Each path is a new rotation, seen through one point. The rows after it are directions, each followed by how far the rotation turns it, in degrees per step (0 if it stays put).
Each turn is a multiple of 5 degrees from 10 to 175, or 0.
Each row of a path follows its step; steps can be skipped.
path 1
step 0: [ -7   2   9  -2   4 -16   7   3  -9   9   7  13   7  22   2  -3   1  11
   1   7 -10 -12  -6 -32  10  -8 -27  -5   4   0   0   3  15 -21   3  -6
 -18 -29   5  12  -4 -12   5   1   5   3   3  -2 -10  -3 -13  -9   3  -4
  10  19   1   1  -8]
step 1: [-13  -6  11   4  10  -3  -9   0  -1  -4 -12 -19  21  13  -3   9  -7   9
   8  -9   4  -6  21 -17   6  12   2 -18 -11  15  -3   5  10  -7 -22 -14
   4 -12 -13  13  18  -9  26  -6 -10  -2  -5  11  -1   0   4  -6   7  -1
  21  13   7   5   3]
step 2: [ -7   3  13  -7  11 -17   7   2  -1 -10 -17   5 -18  10  -2  -4  11  16
  -6   4 -22  22   7  11  14  13   9  -3  -1  24  -5   3  13  20 -14 -16
   0   1  13   7   1   2  17  -4  10 -10  -1   2   2  19  -3  -6  -6   7
  17  16  -1   1  -3]
step 3: [-12  31  -2  -5  19  11  27  -2 -18  10  -8   0  -4  15  -5  -4   8  -4
   2  12 -15  11 -11 -14  10   9   2 -10  -4 -10  -6   9  31   6  -4   6
   7   5   7  -5   5  -5   1  10   2  10   7   2 -12  -2  -6  -6   8   1
  16   7 -18   8 -13]
step 4: [-14   2   5   9   3 -11  -4 -11   3  -6 -13 -17  24   8 -20   6 -12   1
   9  13  -2  -3  -4 -22   7  15  -2   2   4 -24   2   7   2   1   3  -2
  -2   2   0   8 -15  -1   8  -3  15  12  25  17  -7  16  -2 -17  -1   6
  21   2  -3  -9 -17]
step 5: [  7  13  27   4  -6   6  -8  18   3 -20  -3  -3   0   3  -5  18  -9  12
  19  -9 -16  10   5 -14  13  -3  11   3   8  -2 -16   3  15   5  -7  -1
 -13   7 -13   7   0 -13   8  -3  23   4   6  15  20  14   6   2  15   1
   2  18   8  -5  -1]
step 6: [ -8   6   6  20  -1  23  -2  -2  -2 -16 -10  13 -24  -2  -9   5   2  -2
  -8   7  -2   6  -2 -12   6 -11   6 -24   3   6  10   4  20  20   1   7
  10  -6 -11  -3   0   8  -8  -4   3  -4  -5  17 -15  15  -5  -9  14  13
   4  33   7   3  -1]
step 7: [-10  15   4   8   2   4  10   6  17  12 -10   3   0 -12   3   5  -2  13
  -5   0  16  18  -5   0  12  10  17  -9  12 -23   7  23   3   8 -10  15
   6  -9  15  -8 -16   7   9  -7  -7  18   2   8 -16  -6  15  -3   5   2
  17  20   0 -14  -5]
step 8: [  3  15  27  -4  -3  -6  -3  -4   8  -8   1  -7  10  12   2  10   4   7
  34  11  14  13 -32  -1  13   0   2  16  -3  -3   5   5  -7  19   8  -6
  -7   5   1 -12  -2  -2   6   3  -3  23   4   6 -13  -4   6  -7   2  15
  -8  17   9  -1  -4]
step 9: [ -3  -4  12   5   3  17   8  -7  10 -20   7  -5 -10  -2 -16  16   1  -1
  16   8  14   1 -26 -13   1  13   0   4  10   7 -10  -7  11   9   2   4
   7 -15  -9   2   5  -9  -3  14   1  -8  16  -1 -12  15   8   5  14 -21
  -6  14   4 -19  23]
Speeds:
[ 2 -3  1 -2 -1  2  0  1 -5 -2  1  1 -6  3  2  3  1  0 -4 -2 -3  2 -6  0
 -2  2 -2  5 -1  2 -1  0  0 -1  1  3  1  5  0  0  4 -2  4  1  3 -4 -4  0
 -1  8  2  2  0  2 -4  4 -5 -2  2]
110
path 2
step 0: [ 23   4   8  -5   4   2   1   7   4   0  12   2 -11   4  11  -1 -12  17
  -8   9   3   2 -17  14  -3  25  -6  15   5   9   9 -12  14   0   6 -10
  -3   4  -2   0   6  -5  -1 -11 -10  -4  10   1   8   0   0 -17 -16 -12
  15  16  21  -9  10]
step 1: [ 10   7  -9  -5   1   6   2   5   7  -2   6   6  -1   2  -2   0 -32  19
  -1   4 -10  -1  14  10  -5  -5 -21   7  -5  11   4   9   8 -23 -17   6
  -7  -5   6  12  13   3  -9 -17   5  -1 -16  17  -8   3  -4   5  -6   9
   7   5  17   7  -5]
step 3: [ -8  -6  22  16 -21   3   9   8 -19   1  -3   9   5   9   1  -7 -11  12
  11 -18  11   4  -5  -3 -11 -10   6   3  12   0   2 -17   8   0  -7   1
   6  -7   0  -8  15  18  -9  -3   6   4   0 -11 -10   2   5 -17   7  -8
  10  16  -9   2 -16]
step 4: [-20   5   1  12  -8  -6  12   1   4   7 -19  -7  -2  23 -14   4  -1  -3
  -2 -28  -3  -8   3  -5   6  -8   9   6 -13  -1   4  -5  -7  -3  -7  14
  -9 -14  11  -8  17   3  13   4  -1 -20 -14   7 -12   1   3   1  -9  13
   2  -1 -16   1  -1]
step 5: [ -4  -3  12  13  -3  -5 -11 -12  16  -2  -4   1   5  -2   2  19  10 -13
 -16 -24   3   5 -15 -17  -9   5   5   6 -11  -5  -7 -10 -14   3  11  -2
  -2   0 -12  -6   6  -8   8 -14  14  -2   2  -5   1   6 -12   6   1   0
   7   5 -18  -6  27]
step 6: [ -9  -1  -1   5  -6  -8   1  25   1   6   6   4   5  -8  -1  11  10  -9
  -6  -9  -2  -4 -13 -14 -12 -17  -1 -17 -23   1   4 -10  19  -4   8   5
   2   1 -11  21 -15   1  10 -16  -9   9  13  -2 -13  -2 -22 -12  -5   1
   3  -1   5   0   5]
step 7: [  3   6 -17  -6   4   9 -13   8   0  -6 -17  -6   5 -23  -9  12  15 -16
   2  -4  -8  -4   0  10   0 -10  -6 -13  -5   0   4  20   5  11  -4  14
 -15   3  -6  -7  -4  -7  11 -13 -18   7 -22  -4  -7  -6  -2 -10  -8  -4
  -4 -18  -4  13   6]
step 8: [  7  -7  13  17  13  10 -20 -13   3   8   2  -1  -8 -13   2   2   6  11
  -1  17   4  -9   0  20  -5   0   7 -11  15 -12   1  -1  -6  23  11   8
   4   5  -5   1   1  -5   6 -21  -8  12  11  -9  -2 -14   1  -5  16  -1
   0 -18  -4  12   2]
step 9: [ -8 -12   8   4   6  -6  12  16   1   4   1  -1  -4   2  -9 -18  -3   8
  -6  22   7   2   2   9 -10  23  -4   0 -10 -18   6  17   4   4   3  21
  11  -2  -9  -9  -1   3   8   7 -15   2   7  -7 -16  -9   1   6   9   8
   5  -8  21  11 -16]
step 10: [  9   6  -7 -13  16 -10   4   0  -8  -9  -6   0  -7  -4  13  -7 -13  -9
  -4  12  -2  -9 -12   0  -7  17   9  17  -1 -11 -14  15 -28  -3   8  -3
  -2 -10   0 -14  -3   7   2  -8 -14 -14 -10   3   2   8  17   3  -1  16
  -5   6  11  17   2]
Speeds:
[-1  5  3  2  5 -3 -2  1  0 -5  0 -5  3 -3  0 -2 -1  1 -3  2 -5  4 -1  4
 -2  4  2  0  3  4  7 -1 -1 -1  3 -2  0 -3  1  2 -1  0 -4  0  1 -1 -2 -3
 -5 -5 -2  1 -1  1 -5  1  0  1 -3]
40
[-2  0  4 -2 -3  1  4 -3 -2 -3  0  3 -1  1  0  1 -6  4  2  3  2  3 -2 -3
 -3  1 -5 -2  2  7 -1 -2 -2 -1  3  3  3 -2  2 -2 -2  2  5  2  4 -2 -3  5
  0  1  2 -1 -6 -1 -4 -1 -4  0  1]
35
path 3
step 1: [-16   7   4  -1 -13  -3 -10   6  10 -11   6  -3   3   6  17  -6  -8  -4
  -3   0  10  -5   6   4 -10  -8  -8  -5 -11 -16 -17   8  -6  -5 -19   4
  14  -3   2  -6  -7 -34  -5  -5  -9  -5 -19  11   1   3 -20 -20  11  -5
  15  -6  -6  -7   1]
step 2: [-15  -3  21 -18  -6  17  -1   4   6   1   2   4 -11 -19  11  -6   1  -3
  16   8 -11  -5 -14  -9   7  -6 -10  -3   8   6  -3  20  24   8 -11  -6
  16  -5   1 -14  19   8  -2  -6  -1  -5 -11  13  -5  -5   0   7  11  -4
  -1   0 -20  -1  12]
step 3: [ -8  18  -6  -9  -3  14  15 -10   2 -11  -8  -8  -2  10  11   7 -16   0
   8  15   1  -6   2  -6  -5  -3  -2   7  11   9 -11 -19   1   4 -20  -4
  -2  -6   6 -16   5   7  14 -20   7  -2  20  -1   1 -17  -4 -14  -7   2
   8  12   8   2  23]
step 4: [-24   6  12  -8 -12  -8 -10   1   1  -2  -3 -27  -3  -1  11 -12  14  -9
 -15  25  10   7   3   0  -5  10  -3   3  -4 -11  10  -2  -4  -4  -4  -3
   4  -5 -12  27   6   0  -4 -18  -5   4  -8   2   8 -18  -9  -8 -13   3
   4  10   2  -8   8]
step 5: [ -3   0  -6 -12  -8   4  11  11   9  15  -4  -1   7   5  26  -4   6   0
  -2  11  13 -11  -9  21  13   8  -1   6   1  -2  -2   9  12  17   5  37
  -5 -12  -2  -6  16  11   0  -7  -6 -11  -6  10  -5  -1  15   4 -14  -4
  -4  -2 -13  -5   2]
step 6: [ -3  -4   7   1  -4  -4  21  -8  22 -15   3  -7  25  15   2 -15  -5  -3
   5  -2   2  -3  -6   4  -4  -3 -17  -8   0  -6 -18 -14 -11   4  -5   2
  17   4  -1 -11  -7   7   8   3   1  -4  -3   6  10 -15  19 -11 -11 -14
 -18  21   4   2  -3]
step 7: [-10  -5  17 -18   8   6 -20   2  13 -16  -3 -13  20 -23   8  16  10   9
   1   4  -5   0  11   0 -13  10  -9 -17  -8   3  17  -4   6  10   4   6
   1   4  13   6   7   3   9 -10   1  -3 -14   2  24   0   5  -7 -11  -1
  -5   2   7  11  -6]
step 8: [ 12 -11   6 -23  -5  -2   2  -5 -13  15 -26  -2  14  -3  23   3 -12   7
   9 -15   5 -15  -7  -6 -18   3  15   1  -1 -10   1   4  -7  -2  -2   6
 -10  -9   5 -14  20 -12  -1  -8   0  -5   3   9  -1  -9  -3 -11 -14   4
 -11   5  -8  -5 -13]
step 9: [-11  16  16   2 -11  -8  15   3   1  16   7  -5  12   2  -9  -2  -7 -13
   6 -12   2  11  -6   0 -25 -10   7   0  -1  -8  16  -6   0  14  -7   6
  23   6  -3  -1  -2 -14  10  -5  13 -11  -2   0  12 -15   9 -11  11  -2
  10   9 -19 -10 -12]
step 10: [  5   3   9 -27  -1  11  -9  15  -2   2 -11  -3  -5 -12  -8  10   4 -15
   3  -5 -12  26  -3   5 -12  14  -9   0  -2   9  -8 -13   9  12  -8  15
  -6  10   2 -12  -2  21  11   6   0   0 -17   1   0  -5  -7   6  -7  13
   1  18 -13  -9   1]
Speeds:
[ 2  5  4  1  1  1  6  3  3  0  3  0  5  3  2  2 -3 -1 -2 -4  0  3 -1  3
  3 -1 -2 -3 -3  0 -3  2  2  2 -2  0  3  1 -1  1  0  4 -3  8 -3 -1 -6  2
 -2  4 -3  2  0  4  0  2 -2  1  4]
85
[-4  6 -4  2  0 -3 -1 -5  0 -1  2 -1  6  5 -1 -5 -4 -1 -2 -1  3 -3  0 -2
  0 -1  1  0  2  5 -1 -7 -4 -3  2 -4  0 -2  0 -3 -2 -4  0 -2  0 -1 -4 -1
 -1  0  3 -3  2  4 -1  1 -3  1 -1]
135
[ 1  1 -1  2  5  3 -4  0  3 -1  2  0  0 -6  3 -6 -3  6  2 -4 -1  0 -2 -1
  1 -6  1 -1 -2 -3  2  1 -3  1 -3 -2 -2  1  1 -1  2  0  2 -3  4 -5 -2  4
 -1  2 -5 -2  1 -2 -3  1  1  5 -2]
60
